In the rows, 128 means zero.
Which row each row swaps with, under one turn or mirror:
The rows were stretched afterwards, more along some directions than others.
q_752: [153 161 149 145  91 141 138 131 138 136 104 135 139 117  89 143 125 122]
q_798: [139 146 162 127 141 107 122 142 158 157 177 137 111 148  97 135 160 126]
q_863: [134 117 104 130 151 119 135 118 126 107 135 111 134 123 110 126 104 116]
q_454: [146 111 128 107 184 114 117 107 140 133 149 113 113 124  84 140 141 116]
q_821: [163 148 158 137  83 124 149 125 131 143 109 112 113 104  89 155 126 103]
q_124: [130 136 156 132 132 102 117 138 160 152 187 122  91 134  95 144 159 121]
q_689: [170 154 163 134  91 143 152 135 139 130 102 139 133 113  75 154 129 104]
q_151: [145 111 126 112 193 122 115 100 150 143 143 124 122 120  96 151 132 113]
q_283: [156 150 167 122  91 123 145 124 134 118 114 117 132 108  75 140 136 123]
q_323: [148 151 162 126 137 126 119 148 159 146 171 145 119 147  86 128 145 109]
q_42: [147 154 169 129 137 117 111 138 146 151 179 139 113 151  86 139 157 110]
q_925: [160 153 158 141  88 119 152 139 140 134 115 128 128 128  90 153 139 118]
q_26: [147 136 157 145 100 102 168 132 132 144 125 125 125 119  98 170 144 133]
q_902: [133 149 157 131 141 117 123 158 160 135 172 147 114 144 102 129 157 119]
q_582: [161 136 161 140  94 118 158 132 151 137 113 124 115 108  90 174 135 119]
q_141: [137 105 109 124 147 102 148 113 122 113 129  96 122 118 109 135 114 119]
q_759: [152 151 163 150  81 124 166 146 122 138 107 127 128 113  85 152 145 123]
q_493: [163 142 157 140  96 121 163 138 146 131 117 130 122 111  86 156 126 119]
q_928: [138 117 137 102 194 123 104 100 152 133 160 117 127 131 100 125 131 126]
q_393: [137 110 128 112 176 114 110 104 127 127 152 117 116 117  97 139 140 115]
q_534: [144 142 161 137 130 113 122 148 152 158 171 134  99 141  95 141 158 109]
q_99: [128 107 106 134 156 105 132 112 129 124 134  98 131 118 107 130 110 123]
q_207: [148 118 123 104 186 126 114 113 145 131 144 119 119 128 101 141 128 112]
q_830: [144 151 147 131 154 121 109 143 171 163 171 149 124 157 101 131 137 129]
q_446: [164 137 183 112 151 103 118 126 156 158 165 146 123 139 100 146 152 122]
q_787: [136 113 106 129 154 115 136 115 124 106 134  92 119 115  97 130 107 107]
q_315: [146 143 166 121 142 115 124 134 166 145 179 131 101 134  76 133 155 115]
q_10: [130 110 107 131 144 113 139 121 132 117 128  87 117 110 101 126 107 122]
q_895: [152 138 152 142  86 114 161 143 142 135 112 124 116 118  99 153 128 123]
q_553: [158 152 163 144  92 137 153 139 145 143 113 139 129 122 101 163 128 114]
q_363: [130 144 164 137 157 110 124 142 165 157 184 134 109 146  92 148 164 121]
q_856: [146 158 155 134 128 123 118 150 159 159 165 148 109 144 104 150 153 115]
q_835: [138 118 108 129 145 116 131 111 122 121 127  97 129 115 108 129 101 122]
q_77: [127 113 114 138 138 118 141 127 128 113 121 103 134 112 111 125 112 128]
q_242: [177 142 166 142  84 126 164 133 131 143  93 135 122 108  87 176 139 109]
q_195: [164 152 157 145  91 124 159 139 134 137 103 134 131 116  92 161 133 120]
q_785: [150 113 124 104 190 126 115 103 151 131 145 121 116 122  99 146 127 107]
q_681: [137 105 109 133 155 119 139 119 141 122 122 100 122 116 103 137 104 114]
q_137: [136 112 106 127 150 110 131 114 122 109 135  97 125 118 109 126 108 114]
q_666: [148 108 128  99 186 113 110 101 141 135 153 119 123 126  94 141 134 112]
q_586: [138 145 159 119 146 113 117 146 171 147 179 133 116 144  96 127 140 129]
q_475: [139 117 111 131 146 132 131 117 136 115 114 101 133 108  98 133 104 101]
q_956: [138 113 102 135 149 114 139 120 125 113 130  97 125 120  92 131 108 110]
q_178: [146 122 118 108 196 136 110 108 155 127 154 124 117 132  90 136 123 100]
q_663: [166 144 146 134  87 116 166 138 131 124 105 121 116 115  77 160 136 110]
q_280: [127 117 112 123 140 113 129 117 114 101 131  92 133 119 108 114 115 122]
q_333: [138 116 131 109 187 133 116 111 151 129 150 129 124 125  97 136 136 115]
q_656: [150 143 176 128 142 109 136 148 154 157 165 141 119 149  84 140 166 127]
q_671: [144 117 125 113 190 121 114 112 141 128 152 121 114 124 100 144 136 105]
q_336: [148 150 165 130 133 116 114 142 142 140 159 144 108 133  88 144 158 110]
q_2: [140 109 139 101 182 111 114 102 137 123 151 115 126 120  96 131 141 130]
q_751: [139 107 130 101 194 115 118 103 144 125 161 120 119 127 104 137 133 118]

q_863 is swapped with q_178
q_751 is swapped with q_787
q_785 is swapped with q_137
q_195 is swapped with q_798

